Z: rows in 4 groups, each row roughly a mix of its group's directions
Z (128 x 10)
[[258, 45, 391, 130, -52, 61, -198, 181, -150, 196],
[56, 262, 188, 194, -37, 72, 12, -428, 50, 202],
[-92, -141, -237, -55, 195, 144, -204, 260, -337, -88],
[-233, 100, 33, 24, -209, -205, 14, -122, 17, 458],
[-134, 200, -368, -57, -37, -169, -195, 286, -26, -173],
[114, -250, 30, 320, -46, -274, 136, 19, 16, 320],
[134, 399, -87, 39, 149, -146, 33, 140, 238, -266],
[0, 31, -137, 177, 157, 218, 33, 201, -457, -61],
[-214, 39, -261, -197, 324, 213, -72, 58, -85, -240],
[85, 213, 172, -2, -378, -21, 35, -339, -140, -127],
[12, -20, 75, -117, 34, 579, 65, -103, -30, 78],
[123, 298, 208, -319, -220, -87, -121, -118, 209, -26],
[-278, -76, 145, 155, 168, -19, -49, -458, 96, -2],
[20, -83, -92, 303, -163, -11, -195, -299, 313, -135],
[126, -181, -191, -70, 207, 24, -175, 257, 120, -364],
[11, 296, -105, 39, -66, 150, -284, -272, 306, -46],
[178, 186, -122, -290, 235, -48, 184, -221, 249, -102],
[-21, -416, 163, -96, -91, 270, 117, -83, -251, 59],
[310, -269, 19, 90, 363, 5, -97, -103, 55, 215],
[57, 465, -284, 66, 36, 45, 56, -48, -226, -117],
[393, 36, -70, 162, -153, 50, 190, -292, -186, -98],
[-9, 304, -102, -442, -20, 210, 48, -110, 103, -98],
[44, -294, -418, 139, 62, -59, 58, -191, 161, -149],
[231, 141, -50, 33, -363, -160, 128, 208, -25, 289],
[-74, -52, 304, 112, 0, -311, 13, 321, 3, -254],
[-160, 80, -136, -29, -54, 385, 130, 355, -125, 127],
[-84, -425, 91, 64, 2, -59, 35, -53, -267, 314],
[142, -90, 0, 288, -257, -399, -37, -37, 142, 133],
[109, -311, 35, -17, 239, 14, -300, -196, 279, -62],
[26, -164, 325, 63, -141, 61, -387, -206, 37, 152],
[-73, -251, 253, 53, -179, 291, -11, -205, -289, -16],
[89, 194, -292, -199, -55, 343, 103, -177, -4, -212],
[-94, -129, -212, 126, -51, 151, -229, -190, -415, 75],
[-71, 265, -32, 162, 37, -427, 97, 242, -152, -14],
[177, 83, -157, -138, 212, -110, 362, 310, -48, -96],
[50, 254, -454, -162, 62, 39, -106, 95, 214, -84],
[120, 198, 66, 23, -412, 39, -186, -64, 301, 137],
[-192, 309, -29, -94, -201, 9, -49, -252, 170, 317],
[107, 188, 294, 88, 72, -203, 358, -73, 97, 218],
[137, -260, 242, -17, 297, -194, -65, 81, 274, -146],
[34, -62, 301, -218, -146, -116, 105, -65, -284, -322],
[-180, 172, 177, -161, -53, -73, -257, 22, 371, 215],
[-117, 74, 304, -73, -75, -61, -386, -44, 168, -270],
[-195, 362, -60, -238, 129, 76, 224, -119, 111, 223],
[98, -170, -73, 17, 116, 56, -51, -305, 197, 427],
[-209, 185, 211, 47, 118, -21, 163, 244, -330, 208],
[-279, -64, -183, 52, 146, 76, -225, -119, 129, 389],
[-120, -181, 277, 78, 28, 294, -170, 72, -287, -211],
[36, 205, -234, -82, -358, 268, -44, -90, -250, -10],
[142, -174, -78, -155, 147, 119, -54, 258, 163, -406],
[59, -100, -420, 147, -84, 311, 124, 137, -166, 29],
[-285, -152, -209, -56, 160, 47, -21, -213, -5, -390],
[-83, 311, 90, -214, -245, 141, 143, -98, 324, 69],
[-282, 225, 293, 33, -74, -226, 86, 66, -224, 206],
[352, 136, 75, -179, 8, 68, -55, -46, 268, 340],
[-315, 316, 295, -161, -30, 60, -55, 214, -44, 102],
[71, -362, 290, 66, 31, -88, -287, 10, -57, -242],
[153, 61, 206, -389, -3, 77, -47, 333, -193, 25],
[-78, -202, -79, 140, 89, -219, -344, -203, -18, 298],
[122, -250, -236, 204, -162, -207, 63, -214, 288, -31],
[-27, -462, -27, -171, -65, 304, -181, -37, 55, -15],
[-199, -25, -5, -181, 112, 248, -119, -258, 361, 139],
[212, -55, -258, 119, 84, -5, -7, 46, 293, 392],
[-14, 155, -313, -226, 3, 386, -13, -80, 156, -158],
[-267, -121, 289, 195, -25, -241, 120, 29, -293, -100],
[103, 312, 65, -347, -25, -48, 180, 154, 214, -200],
[12, 427, -151, -266, -158, -31, 165, -17, -105, -193],
[8, -130, -174, -23, 209, 338, 267, -10, -311, -64],
[-305, 101, -317, 298, -90, -5, -5, 115, 217, 129],
[-286, -107, 38, -87, -353, 165, -256, -174, 9, 165],
[-125, -52, 104, -280, 122, -110, -60, -256, 417, 22],
[-291, 117, 43, -187, -1, 56, -262, -89, 375, 150],
[-279, 44, 219, 198, 94, -203, 283, 160, -200, 123],
[261, 2, 37, -168, -268, 110, -64, 198, -262, -290],
[117, -91, 292, 154, 34, 137, 253, -234, -320, 74],
[167, 192, 280, -297, -179, 1, -36, 309, -30, -126],
[40, 256, 422, -124, -257, -95, 110, 3, 157, 72],
[229, 5, 530, -7, 63, -118, -49, 80, 96, 92],
[-34, 229, 290, -316, 153, 103, -79, 52, 260, 172],
[192, 92, -141, -88, -98, 102, 115, -124, -190, -469],
[-380, 147, 166, 1, 180, 127, -264, 227, 58, 103],
[-20, 345, -56, -179, -190, -27, -214, 105, -42, -357],
[-146, -46, 248, -185, 89, 34, -36, 168, -387, -265],
[-156, -149, -162, -52, 113, 350, -53, -273, -48, -297],
[-46, 247, -323, -63, -99, 143, -36, -273, -45, 314],
[55, -196, 205, 300, -197, -131, -209, 308, -98, 10],
[183, -107, -220, 63, 108, 155, 340, -14, -339, -118],
[-138, 419, -5, 129, -86, -355, -74, 46, 134, 85],
[100, -226, 75, -24, 95, 349, -31, 413, 40, -79],
[183, 95, -176, -151, -263, 138, -232, -167, -257, -212],
[-192, -215, -56, 235, 32, -465, -106, 48, 34, 65],
[287, -188, 25, 151, -69, 337, 236, -201, -33, 146],
[65, 264, -369, -17, -150, -217, 184, 202, -104, 110],
[-152, -239, -160, -62, -62, -18, -441, 140, 183, -127],
[-220, -110, -205, -60, 168, 398, -223, 83, 77, 151],
[125, -308, -85, 201, 49, 298, 249, -147, -204, 55],
[163, 135, 81, 129, -297, -319, -43, 119, 188, 262],
[-33, -358, 59, 196, 155, -317, -92, 113, -173, 174],
[-62, 102, -287, 290, 114, 291, -129, 228, -167, 47],
[-8, -325, -56, 416, 37, 109, 190, 37, 40, 209],
[247, 132, 86, 45, -93, -11, 243, 294, -188, 316],
[-284, -160, -279, 80, 233, 31, -167, -87, 307, -54],
[60, -217, 36, 213, 114, -92, 226, 226, -358, 169],
[153, 308, -24, -91, -359, -291, 30, -60, -160, 84],
[75, -190, 336, 189, 160, -210, 246, 210, 35, -105],
[-140, -83, -40, 214, 105, -134, -58, -303, 393, 156],
[-170, 29, 49, 286, -67, -9, 371, 189, -257, 140],
[-124, 58, 182, -24, -248, 132, 131, -308, -77, 359],
[-153, 159, 357, 157, 153, 153, -277, -220, 72, 18],
[223, 151, -128, -295, -65, -23, -108, -25, -152, -401],
[133, 441, -128, 83, 33, 157, 138, -167, -229, -133],
[-225, 40, 239, -161, 102, -72, -359, -38, 158, -267],
[92, 37, -380, -88, 107, 73, 195, -163, -144, -337],
[446, -154, -33, -269, 64, 88, -2, -191, -54, -175],
[-152, -113, 65, 109, 46, -222, 18, 131, 139, 488],
[6, -271, 77, 159, -66, -153, 84, -150, -297, -358],
[-289, 442, 154, -68, -9, 163, 112, -58, -167, -7],
[146, -107, 250, 275, -351, 108, -76, 141, -117, 180],
[-23, 155, -112, -87, 154, 88, 387, 156, -33, -356],
[-182, 361, 99, -133, -268, 37, 67, 128, -289, 97],
[10, 95, -104, 119, -19, 139, -341, -377, 215, 138],
[-121, -74, 38, 166, -178, 210, -52, 287, -410, 8],
[5, -209, 135, -120, 70, -269, 8, 333, 104, 319],
[303, -29, -95, 31, -37, -111, 340, 352, 144, -26],
[-246, -38, 234, -81, 131, -13, -318, 27, -58, -363],
[-7, -216, 27, 249, 143, -126, 214, -138, -390, -124],
[229, -252, 118, 40, 117, -137, 26, 451, -81, -59],
[284, -176, -184, -123, 240, 356, 62, -92, 11, -141]]
the one row of each list that fits no group (the others fit one group, some only roughly)
    z_165: [126, 8, 7, 102, -153, 181, 295, 294, 162, 309]
    z_244: [-157, 247, -220, -94, -143, -31, 34, 251, 33, 385]
    z_335: [275, 145, -99, -28, 295, -129, 385, 125, 27, 43]
    z_288: [1, -291, -362, -81, 59, 104, -343, 37, 150, -1]
    z_830: [223, -146, -21, 38, 272, -325, 180, -218, 76, -200]
    z_237: [-287, 103, 135, -156, 204, -152, 131, -303, 259, 37]
    z_955: [-181, -66, -45, -124, -13, 402, 306, -30, 84, -245]
    z_5: [-155, 254, -46, -202, -37, -91, -194, -427, 122, 43]
    z_712: [-487, 32, 116, 88, -42, 48, -225, 56, 44, -243]
    z_83: [137, -189, -184, 118, 174, 194, -112, -190, -393, -61]
    z_677: [-280, 36, 204, -318, -21, -178, 152, 272, -161, -5]
    z_147: [-312, -36, -44, 116, 159, 284, 346, 195, -19, -6]

z_955
    z_229: [-193, 77, 171, -224, 311, -128, -31, 129, 174, 307]
    z_519: [-136, -219, 426, -84, -155, 193, -54, 14, -158, 183]
    z_362: [-194, 151, -219, -201, -86, 244, -277, -105, -6, 272]
    z_985: [240, 278, -290, -93, 189, 29, 319, 43, 102, 8]
    z_970: [174, -245, 57, -144, 165, -183, 175, 184, 364, 77]
    z_758: [275, -187, -98, 196, -149, -325, -159, 35, -99, 234]
    z_495: [-26, -108, -61, -216, 3, -98, -66, 274, 475, 11]
    z_937: [-177, -74, 433, -156, 93, -240, 130, -159, -105, -98]
    z_453: [55, -90, -44, 109, 230, -354, 203, 273, -239, 32]
    z_901: [-452, 35, -280, -121, 119, -39, -224, -33, 68, -88]

z_519
    z_312: [-57, -1, 271, -205, 192, -138, 310, -292, -142, 38]
    z_78: [-157, 163, 47, 46, 256, 346, -49, -11, -339, -140]
    z_889: [-18, 130, -355, -128, -57, 114, 22, 271, 170, 315]
    z_892: [267, 71, -39, -45, 223, 129, 262, 150, -80, -365]
    z_618: [309, -18, 48, -36, -424, 198, -175, 94, -125, 62]
    z_989: [158, -159, 116, 163, 154, -40, 187, -192, -303, 314]
    z_690: [-63, 66, 343, 56, 243, 334, -51, 105, -209, -145]
    z_672: [482, -216, -113, 99, 11, 142, -163, 105, -88, 105]
    z_327: [-126, 84, 152, -295, 375, 153, 96, 74, 100, 236]
    z_146: [-129, -92, -73, -271, -182, 17, 327, 149, -222, 249]

z_690
    z_484: [-130, 263, 217, -185, 86, -73, 268, -263, 119, 205]
    z_646: [-299, 28, -134, -110, -19, -241, 231, 213, 82, 306]
    z_949: [-212, -7, 118, 199, -175, 19, -411, -155, -132, -195]
    z_621: [-2, -143, -70, -65, 94, 320, 15, -403, 273, 3]
    z_957: [-218, 250, -94, -141, -237, 316, -152, 67, -70, 225]
    z_590: [-77, 52, -104, -53, -70, 141, -333, 78, 250, -389]
    z_563: [7, -121, -55, 122, 285, 271, 256, -284, -209, 9]
    z_216: [-293, 46, 160, 20, -241, -199, -205, 201, -93, -274]
    z_664: [-197, 74, 237, 60, 381, 12, -151, 10, 98, 309]
    z_930: [-39, 1, 54, -178, -55, 141, 383, -176, -84, 365]

z_563
    z_850: [-128, 422, 204, 95, -219, -113, -116, 53, 150, -182]
    z_214: [-71, 252, -297, -276, -192, -8, 238, 119, -118, 153]
    z_31: [15, -272, -236, 116, 260, -285, 226, -181, -39, 7]
    z_699: [-136, -193, -303, 119, 215, 295, 32, 34, 206, 195]
    z_822: [-18, 54, -498, -46, -38, 145, -85, 83, 98, 279]
    z_717: [-102, 230, 88, 170, -151, 59, 141, -154, -454, 47]
    z_71: [112, 97, 331, -81, 136, -96, -33, -350, 216, 204]
    z_964: [211, -407, -232, 120, 81, 116, 226, 24, -156, 56]
    z_981: [222, 49, -458, -84, 271, 112, -64, 27, -18, -135]
    z_789: [-324, -179, 67, 113, 178, 16, -21, 308, -297, 87]

z_964
    z_196: [-344, -72, -228, 116, -61, -135, -159, -24, 236, 291]
    z_779: [49, -349, -323, 60, -49, -204, -303, -6, 86, 49]
    z_265: [-223, -153, -425, 20, 165, 178, 185, -14, -169, 41]
    z_911: [210, -37, -167, -120, 237, -22, -76, 137, 373, -264]
    z_167: [-156, -123, -133, 122, 99, -405, 13, -21, 221, 287]
    z_353: [-87, 87, 184, -234, 247, 84, -156, 90, -110, -402]
    z_94: [-148, -45, -202, 33, 224, -407, 135, 80, 83, 254]
    z_938: [-14, -310, 227, 213, -7, 164, -143, -142, -149, -308]
    z_80: [287, -103, -140, -102, 362, -58, 152, 261, 65, -157]
    z_351: [220, 407, 134, -166, -214, -159, -62, 195, 7, -69]
    z_524: [-274, -107, 49, -192, 414, -115, -128, -98, 105, -173]
    z_11: [-50, -172, 76, 109, 239, -279, 359, -115, -147, 170]
    z_869: [225, 24, -3, -172, -263, 349, -70, 179, 258, -47]
    z_752: [262, -272, -94, 76, 102, 123, 237, -356, 30, -106]

z_779
    z_250: [-119, -222, -82, 120, 223, -98, -276, -383, 87, 61]
    z_155: [-166, -23, -251, 214, -162, 386, -27, -117, -171, 150]
    z_879: [-129, -102, -247, -48, 158, 27, -168, -42, 185, -445]
    z_331: [8, -94, -192, -65, 188, -85, 77, -377, 44, -368]
    z_400: [-137, 52, 479, 122, -186, -92, 202, -85, -115, 88]
    z_485: [-160, -123, 332, 331, 0, -165, 234, -29, -149, 112]
    z_624: [-165, 15, 191, -83, 228, -388, -180, 90, -27, -251]
    z_131: [-162, 39, -72, 59, 146, 24, 67, -211, -353, -382]
    z_653: [-392, -272, 4, 71, 214, 235, -86, 71, -152, 89]
    z_402: [-464, 52, 211, -49, -20, -196, 178, 127, -155, -48]

z_879
    z_933: [-141, -95, -158, 68, 209, -362, 52, 139, -275, -216]
    z_202: [-314, 75, -5, -260, 23, 282, 256, -183, -164, 10]
    z_771: [184, 19, 221, 87, 79, -450, 80, 243, -112, 23]
    z_195: [-145, -118, -223, 327, -297, -154, -131, 53, -29, 231]
    z_241: [-79, 160, 300, -115, 75, -164, 235, -159, 303, -195]
    z_591: [-207, 181, -404, 206, 183, 207, 101, 29, -80, 48]
    z_212: [-164, -229, 358, 264, -11, 211, -65, -134, -156, 97]
    z_689: [362, -75, 58, 192, -276, 284, 141, -98, -115, 31]
    z_32: [-50, 532, 34, -27, -138, -95, 115, -30, 218, -18]
    z_790: [-157, -31, 449, -40, -193, -141, 252, 133, -26, 98]
    z_791: [-302, 107, 86, -168, 37, -2, -389, -127, -70, 257]

z_202
    z_136: [38, 53, -79, -103, 300, -334, 284, 173, -68, 198]
    z_838: [158, 177, -263, 69, 275, -121, 181, 151, -288, -137]
    z_404: [-57, -116, -97, 186, 202, 106, 243, -330, 69, -304]
    z_668: [321, -228, -12, 148, 113, 75, 281, 133, 171, -239]
    z_554: [413, 25, 121, 165, -294, -138, 2, -138, 81, -183]
    z_825: [152, 163, 164, -202, -79, 377, -56, -16, -147, -294]
    z_853: [319, 151, 14, -127, -116, -432, -66, 143, -95, -55]
    z_636: [146, 79, -326, 214, 160, 343, 173, -22, 102, 120]
    z_595: [174, -68, 145, -57, 139, -3, 1, 201, 373, -347]
    z_12: [-152, 60, -311, -97, -31, 173, -148, 92, 92, 418]
    z_292: [143, -188, 229, -172, -201, -94, -76, 44, -215, -369]
    z_965: [50, -218, -162, 111, -105, 443, -25, -7, 186, 216]
    z_360: [-287, -38, 171, 158, -210, -3, -205, -276, -171, 220]

z_636
    z_143: [-240, 294, 156, -82, -159, -185, -106, -130, -338, -27]
    z_287: [-155, 107, -36, 126, -211, -161, 9, -145, 451, 174]
    z_564: [88, -147, -508, 129, -55, 72, -62, 15, 111, -221]
    z_291: [-37, -180, -89, 147, 326, -187, 178, 79, 15, 367]
    z_144: [117, 33, 81, -20, -149, -383, 417, -2, 106, 36]
    z_42: [220, -291, -212, -268, 21, -68, 141, 88, -192, -241]
    z_239: [213, -202, -226, 106, 215, 196, -236, 112, 180, 210]
    z_384: [203, 67, -57, 416, -130, 2, -156, 18, 222, 254]
    z_275: [-269, 110, -255, -54, 12, 466, 52, -10, -55, -38]
    z_810: [-231, 50, 206, 263, -176, -37, -197, 291, -141, -184]

z_144
